The same turns and mirrors carry the whole set onto itself and the rows of a family onto each other. Which other rows belong to the same family as each row named below? List them in the order they appear above.
These 16 rows form 4 families of 4 rows each.
X: 0.113 1.479 -1.694 -0.878 1.404 -1.081 1.415 2.036 2.756 0.034 -0.011 0.047 1.195 1.191 -3.259 0.764 3.522 -0.192 1.577 1.998 -2.115 1.116 -1.208 -1.187 0.795 -4.419 -2.180 0.185 2.323 0.138 2.051 -0.238 1.752 0.546 2.276 1.175 -0.005 -0.045 -0.196 -0.701 0.307 0.356 3.776 -3.528 -1.494 0.180 2.289 0.827 -1.637 -3.135 -0.497 -0.520 0.439 -1.627 -1.393 2.270
P: -0.428 0.525 -1.648 -0.644 0.557 -2.884 2.461 1.322 2.080 -0.601 -0.878 0.354 1.486 1.405 -2.967 -0.035 1.647 -0.934 0.636 2.509 -1.537 0.780 -2.502 -1.770 0.775 -3.948 -3.322 0.075 2.497 0.186 0.327 -1.038 2.513 -0.387 1.991 1.287 0.397 -0.939 0.391 -1.408 0.221 -0.687 3.821 -3.032 -2.311 0.684 2.255 0.801 -1.450 -2.797 -0.681 -1.770 -0.373 -1.169 -1.389 2.094
C: -0.659 -2.613 -0.408 -0.199 2.298 0.087 -1.306 0.569 3.257 1.283 0.906 0.659 1.708 -0.447 -0.148 -0.409 -1.834 -4.358 -3.219 -0.909 -1.726 0.380 2.550 -2.547 4.705 -0.949 0.163 -1.522 -1.643 1.177 -0.372 -0.097 -0.570 -0.902 -0.305 0.525 -1.888 0.401 -0.568 2.374 3.493 -0.432 1.571 0.251 -1.926 -2.735 1.773 -2.655 0.431 -0.583 -1.312 1.763 0.560 -3.352 0.859 0.153
Z: 0.447 -2.807 -0.890 -1.003 4.068 1.816 -0.628 0.321 3.486 0.784 1.185 1.480 0.886 -1.074 0.541 0.406 -1.160 -3.728 -3.113 0.109 -1.118 -0.142 1.543 -1.973 4.860 -1.319 0.939 -1.348 0.017 0.558 0.735 0.147 -0.690 -1.759 0.050 -0.473 -0.196 0.085 -0.043 3.440 2.513 -0.941 1.540 -0.266 -1.276 -3.426 1.298 -2.065 0.939 0.408 -2.427 2.332 0.975 -3.990 1.889 0.821
V: -0.129 -0.899 3.209 0.922 -0.309 -0.199 -1.627 1.176 3.519 1.430 1.794 -0.968 0.599 -1.920 3.377 0.934 -1.687 -1.048 -2.119 -1.230 2.143 -1.749 -0.747 1.240 -0.401 -0.679 -0.295 1.478 0.345 -0.172 -1.974 -3.110 1.514 -2.042 -0.193 -5.181 -0.156 1.036 1.137 -0.020 -0.165 1.385 -2.150 -0.155 -0.282 0.815 -0.111 -2.997 0.671 1.682 1.880 -1.881 -2.181 -3.700 0.916 0.661
Q: 0.036 -1.526 -0.149 -0.269 3.807 2.135 -0.850 0.574 4.533 0.600 1.844 1.609 0.390 -0.014 0.207 0.754 -1.396 -4.010 -2.954 0.800 -1.388 -0.373 2.825 -2.450 4.579 -0.880 1.371 -1.625 -0.499 1.586 -0.182 0.101 -0.805 -1.459 -0.036 0.764 -1.185 0.117 -0.839 3.042 1.686 1.285 1.394 -0.873 -0.967 -3.092 0.836 -2.291 1.056 -0.050 -1.938 1.997 0.851 -3.338 1.375 0.324
K: -0.052 0.109 4.016 -2.307 -0.074 -1.268 0.652 1.276 -0.326 1.521 2.967 0.509 -1.700 -1.845 0.502 -0.563 0.937 1.945 -0.384 -2.041 2.437 -0.480 -3.262 -1.613 0.431 -0.572 0.617 -1.199 3.133 0.262 -0.848 1.286 2.072 -1.672 0.862 -0.402 1.135 -1.415 0.757 0.679 -2.536 1.621 -0.236 2.108 1.922 -3.075 0.962 3.542 -2.658 -1.145 2.601 -2.813 -0.516 1.815 -0.168 1.579
T: -0.328 0.267 3.861 -2.377 0.324 -1.429 0.822 0.473 1.561 1.526 3.552 -0.069 -0.851 -3.011 -0.755 -0.434 2.246 1.990 -0.841 -1.599 2.055 0.077 -3.646 -2.492 1.279 0.062 1.352 0.494 2.537 -0.129 -2.016 1.270 0.848 -1.924 1.319 -0.607 -0.435 -1.767 1.398 0.889 -1.369 2.194 0.194 0.522 1.562 -2.842 0.723 4.135 -3.302 -1.131 1.422 -2.852 0.021 2.347 -1.648 0.903
R: -0.041 0.285 2.392 0.592 0.567 -0.575 -0.996 -0.395 4.705 0.415 2.312 -0.273 -0.616 -1.616 2.931 2.072 -2.256 0.573 -1.634 -0.261 3.063 -1.262 -0.966 1.501 -0.114 -0.776 1.006 1.635 -0.964 1.186 -2.705 -2.470 0.861 -1.286 0.177 -5.120 -1.232 1.039 1.656 -0.705 -0.879 1.868 -1.545 -1.485 0.005 1.590 -1.055 -2.223 1.046 1.701 1.471 -1.576 -1.499 -2.959 0.280 -0.744
Y: 0.449 0.686 -1.833 -2.287 0.888 -2.363 1.480 2.323 1.536 -0.700 -0.230 0.244 1.936 0.892 -3.665 0.148 1.224 -0.697 1.696 2.253 -1.619 1.236 -0.743 -0.443 1.407 -4.486 -1.229 0.546 2.110 -0.672 2.036 -0.602 1.415 0.584 1.249 1.083 0.338 -0.459 0.496 -0.711 0.575 0.113 3.836 -2.687 -2.597 0.358 2.398 2.077 -1.876 -2.929 -0.418 -1.448 -0.460 -1.590 -0.815 2.195
U: -0.611 0.118 -2.239 -1.609 0.589 -2.270 1.495 1.584 0.471 -0.214 -0.501 1.363 0.606 1.202 -2.737 -0.663 1.368 0.607 1.604 1.663 -1.947 1.407 -2.064 -1.518 1.588 -5.332 -1.866 -1.076 1.531 0.437 1.781 -0.886 1.910 1.008 2.333 1.149 0.141 0.191 -0.539 -1.591 0.568 -0.524 3.588 -2.310 -0.706 -0.410 2.780 1.098 -0.394 -3.070 0.278 -0.319 -0.045 -1.017 -1.570 1.077
W: -0.965 0.472 2.764 1.186 0.440 0.223 -1.090 0.354 3.836 0.163 2.508 -0.372 0.553 -0.915 2.677 1.447 -2.887 1.277 -1.197 -1.008 2.906 -1.357 -1.518 0.938 -1.185 -0.127 0.655 0.506 0.477 1.780 -2.104 -2.622 0.477 -1.776 0.105 -5.142 -0.593 1.166 1.647 -0.576 -0.180 0.157 -2.048 -0.444 0.285 1.298 -1.523 -3.082 1.248 0.875 0.624 -1.001 -1.184 -3.440 0.910 0.193
F: -0.869 0.776 4.731 -1.891 -0.325 -1.029 1.394 -0.983 0.014 1.739 2.875 0.569 0.150 -2.289 -0.155 -1.023 0.424 2.948 -1.182 -1.070 1.601 0.364 -3.484 -2.325 1.697 0.216 1.380 0.187 2.805 0.287 -2.458 1.191 1.194 -2.260 1.436 0.827 -0.219 -1.099 2.320 0.474 -1.708 1.058 0.061 1.847 1.769 -2.875 1.328 3.126 -2.585 -0.312 0.985 -2.171 -0.597 2.587 0.230 0.925
A: -0.385 0.315 3.807 -1.767 -0.910 -2.217 0.803 -0.226 0.402 1.056 3.834 -0.058 -0.478 -2.528 -0.782 -1.229 0.862 1.713 -1.807 -1.432 2.288 0.071 -3.350 -2.619 0.734 -0.324 1.681 0.038 3.101 0.858 -1.503 0.918 1.544 -1.943 0.874 0.649 -1.014 -1.934 0.484 0.234 -2.096 1.412 -0.905 0.357 2.457 -2.907 1.103 4.395 -2.501 -1.150 0.580 -3.229 -2.008 1.698 -0.957 1.255
B: -0.334 -1.521 -1.009 -1.768 3.160 1.674 -1.023 0.884 3.239 2.319 0.667 0.964 0.893 -0.196 -0.044 0.260 -2.579 -4.520 -3.852 0.706 -1.772 -1.358 2.762 -2.744 4.233 -0.303 1.017 -1.542 -0.705 1.514 -0.002 -0.408 -0.544 -2.310 0.004 0.497 -0.113 -0.932 -0.007 3.180 2.182 -0.491 2.235 -0.479 -0.907 -3.101 1.766 -1.531 -0.173 -0.217 -1.704 1.172 0.560 -3.414 1.508 1.599
G: -0.431 -0.051 2.350 0.497 0.585 -0.138 -1.678 0.418 3.320 0.435 1.674 -1.065 0.463 -1.160 3.632 1.663 -2.886 1.836 -2.673 -0.185 1.520 -1.273 -1.481 2.318 -0.002 -1.539 0.419 0.809 -0.307 1.039 -2.436 -2.535 0.631 -1.527 0.085 -5.140 0.621 0.878 1.676 -0.553 -1.579 1.038 0.101 -0.886 -0.052 0.966 -0.789 -2.920 1.368 1.280 0.402 -2.489 -1.712 -4.229 1.455 -0.032

The rest of the family of P: F, B, G
The rest of the family of W: Z, Y, A
The rest of the family of K: C, V, U

The same turns and mirrors carry the whole set onto itself and the rows of a family onto each other. Which other rows belong to the same family as each row named below? List them in the order they appear above.
These 16 rows form 4 families of 4 rows each.
pufe: 0.636 -2.078 -0.958 2.333 0.918 -1.320 -2.198 1.328 -0.418 1.172 -0.525 0.977 2.072 -2.161 -2.649 2.385 -1.459 2.348 1.811 -0.892 1.411 -0.976 -1.918 -1.049 2.023 1.955 -0.814 0.694 0.711 -0.743 -0.807 2.215 0.953 2.289 -1.904 2.259 -0.145 -2.496 0.328 -1.076 0.537 2.397 0.261 3.299 0.490 0.703 1.529 -1.511 0.673 -0.436 -0.925
pup: 1.635 -0.884 -0.766 3.469 -0.608 -1.854 1.395 3.034 -0.406 1.489 0.706 1.442 1.483 -1.431 -2.427 2.203 -1.376 2.372 0.233 0.375 0.108 -0.143 -0.876 -0.835 1.309 1.295 0.884 0.618 -0.481 -1.575 0.264 1.391 2.174 1.615 -1.461 1.237 -0.576 -2.159 0.391 -1.632 0.296 4.131 -0.321 4.601 -0.147 0.242 0.851 -1.676 0.024 -0.996 -1.300
fur: -0.110 -0.410 0.442 2.404 -2.032 0.309 -0.363 -2.714 -1.662 -1.168 3.092 -0.532 -1.124 -1.778 0.372 -2.083 -3.510 -4.419 0.930 2.256 0.517 0.171 -2.340 -2.383 1.519 1.258 -1.849 1.875 -0.690 -3.122 1.366 1.348 -0.829 1.355 -2.723 -0.974 1.742 -1.562 -0.501 1.794 -0.112 0.475 0.224 -1.131 -0.968 1.895 -2.612 1.922 -0.781 2.056 1.710
Kero: 0.316 -2.076 -0.189 1.767 -0.703 -0.389 2.831 -2.397 1.060 0.454 0.427 2.285 -3.504 1.936 -0.136 1.900 0.798 -0.182 -1.839 -1.099 -0.132 -5.448 0.716 1.203 1.540 1.825 -2.830 0.086 -1.046 -0.558 -0.180 -0.006 0.385 0.625 -0.694 1.574 -1.117 0.780 -1.689 1.174 4.605 0.423 3.042 1.912 -0.370 -0.499 -1.340 -1.057 -2.702 -5.348 2.076
veti: 1.781 -0.543 -2.008 -4.250 0.085 -0.070 3.011 -4.977 -0.955 -0.464 1.830 2.164 -1.112 -3.302 0.823 2.701 0.095 -1.058 -3.511 -1.447 1.723 -0.432 -0.992 -0.533 0.004 -1.420 0.351 1.365 -3.160 -0.752 -0.450 -3.976 2.513 -1.296 -1.171 0.521 0.378 0.419 -1.680 -0.287 0.712 -0.129 0.359 -0.453 1.636 1.158 -0.400 0.856 -2.576 1.572 -0.727
fom: 0.931 0.389 -1.071 2.921 0.323 -1.096 -1.409 1.899 -1.840 0.819 0.613 0.462 3.251 -2.744 -2.194 2.751 -0.388 1.805 1.341 1.074 2.037 -1.165 -2.277 -0.237 2.035 2.076 -1.152 0.341 0.022 -1.229 0.030 1.746 -0.302 0.198 -2.044 1.333 -1.285 -2.331 -0.766 -0.319 0.533 1.268 0.244 3.973 1.324 0.301 1.536 -1.585 1.050 -0.177 -1.667
Lel: 1.653 -1.026 0.586 2.524 0.106 0.562 0.760 -3.242 0.116 0.934 1.230 2.297 -0.869 1.795 0.902 2.733 1.059 -1.821 -0.316 -1.402 -0.558 -4.542 0.337 3.269 1.681 1.907 -1.443 0.612 -1.099 0.665 -0.665 -1.189 0.488 -0.554 -0.687 1.089 -0.994 1.295 -1.860 2.168 3.858 -0.724 1.899 2.219 -1.095 0.517 -1.834 -1.395 -3.000 -5.769 1.728
lozo: 3.356 -1.326 -1.710 -4.080 1.152 0.267 3.274 -5.264 -1.692 -0.035 2.383 0.925 -3.143 -3.070 0.604 0.632 0.245 -0.117 -4.036 -0.799 0.327 0.753 0.170 0.464 -1.017 -2.516 -0.130 2.545 -3.011 -1.028 -0.640 -2.152 1.033 -0.441 0.040 -0.808 0.225 -0.754 -2.270 1.859 1.680 0.296 2.389 0.504 0.390 -0.120 0.471 -1.083 -2.414 2.018 -1.265
peka: 1.761 -1.858 -0.639 2.677 -2.185 0.166 0.591 -1.875 -0.814 0.572 2.253 0.091 -0.900 -3.145 -0.757 -1.094 -2.938 -5.736 1.157 3.610 -0.243 1.204 -2.719 -2.543 0.367 -0.678 -0.810 3.517 -0.681 -3.390 1.127 1.824 1.473 1.696 -0.044 0.177 1.156 -0.814 -0.302 1.523 0.880 -0.483 2.146 -0.829 -1.339 1.290 -3.911 1.613 0.011 0.634 0.805
vapu: 1.556 -1.170 -0.862 2.848 0.466 -0.004 -1.782 0.520 -0.715 2.606 0.117 2.315 2.069 -2.167 -0.961 0.863 -1.026 3.093 1.222 -0.178 1.282 -0.225 -1.157 -1.301 0.547 2.411 0.049 0.121 -0.979 -1.584 0.643 3.169 1.703 1.890 -1.933 1.649 -1.389 -1.351 0.582 0.143 -0.313 2.203 -0.641 4.185 0.310 0.473 0.812 -2.598 0.778 -0.964 -0.401
kuge: 1.143 -1.480 1.244 1.647 -2.494 1.071 0.628 -1.637 -2.661 -0.381 2.609 -0.135 -0.300 -3.768 -0.632 1.173 -3.400 -4.273 1.121 1.424 1.143 0.229 -3.794 -1.423 1.261 0.243 -0.486 2.526 -0.928 -4.171 0.922 1.988 0.601 2.219 -1.268 -0.857 1.379 -0.411 0.486 1.120 -0.060 -0.552 1.088 -2.191 -2.157 1.884 -4.392 1.619 0.349 1.354 1.145
fut: 1.356 -1.545 -2.085 -4.198 -0.013 1.810 3.755 -3.088 -2.030 -0.075 1.729 1.484 -0.951 -3.780 0.585 1.894 0.647 -2.201 -2.519 -1.235 0.757 -0.102 -0.553 0.074 0.522 -2.853 -0.464 1.828 -2.740 -0.913 -1.028 -3.772 2.304 0.107 -0.776 -1.220 1.011 0.757 -2.224 1.020 1.927 0.205 3.845 -0.127 2.259 -0.361 0.176 0.172 -2.272 1.183 -1.628
sata: 0.453 -3.227 -1.007 2.222 0.584 -0.609 3.769 -2.390 -1.228 0.238 1.659 0.336 -2.787 0.132 0.766 3.341 -0.562 -0.796 -1.302 -0.517 0.337 -5.304 -0.367 3.193 1.215 2.341 -0.888 1.368 -0.268 0.565 -1.158 -0.260 0.419 1.160 0.128 1.906 -0.810 0.747 -1.246 3.062 5.467 0.791 2.954 2.228 -1.566 0.495 -0.709 -1.503 -3.814 -4.265 1.712
Popi: 1.357 -1.970 -0.382 -5.473 -0.523 -0.321 3.821 -4.496 -2.215 -0.794 1.661 1.053 -2.523 -2.803 0.613 0.670 -0.509 -0.381 -1.710 -2.059 0.857 0.168 -0.634 -0.045 0.408 -2.511 0.457 3.002 -2.982 -1.131 -0.969 -2.957 0.756 -0.612 -0.125 -0.050 1.733 0.695 -1.907 0.922 1.094 0.147 2.555 0.692 1.372 -0.393 0.222 -0.185 -2.781 1.849 -0.824
kebet: 1.552 -0.238 0.408 1.959 -2.227 0.172 0.078 -2.627 -2.142 -0.897 1.238 1.384 -0.905 -2.550 -0.287 -0.996 -3.542 -4.408 1.288 1.671 -0.089 0.145 -2.666 -1.257 1.344 -0.613 -1.298 2.531 0.133 -2.684 1.278 1.262 -0.472 2.424 -1.447 -1.931 1.462 -1.233 1.162 2.805 0.263 -0.293 1.219 -1.764 -0.668 2.241 -3.133 1.551 1.029 2.199 0.688
fode: 1.089 -3.085 -0.298 2.113 0.328 -0.768 2.685 -2.743 -0.345 0.032 0.544 2.407 -3.055 0.683 0.322 2.982 0.700 0.179 -1.096 -0.214 -0.526 -4.688 -0.786 1.889 2.350 2.043 -1.461 0.242 -0.273 0.018 -1.338 -0.425 -0.795 0.078 -0.322 1.368 -0.568 1.784 -1.378 3.789 4.656 -0.224 3.633 3.305 0.029 1.567 -1.237 -1.449 -2.509 -5.376 0.734

The rest of the family of peka: pup, veti, Lel
The rest of the family of vapu: Kero, kuge, fut
The rest of the family of fode: pufe, Popi, kebet

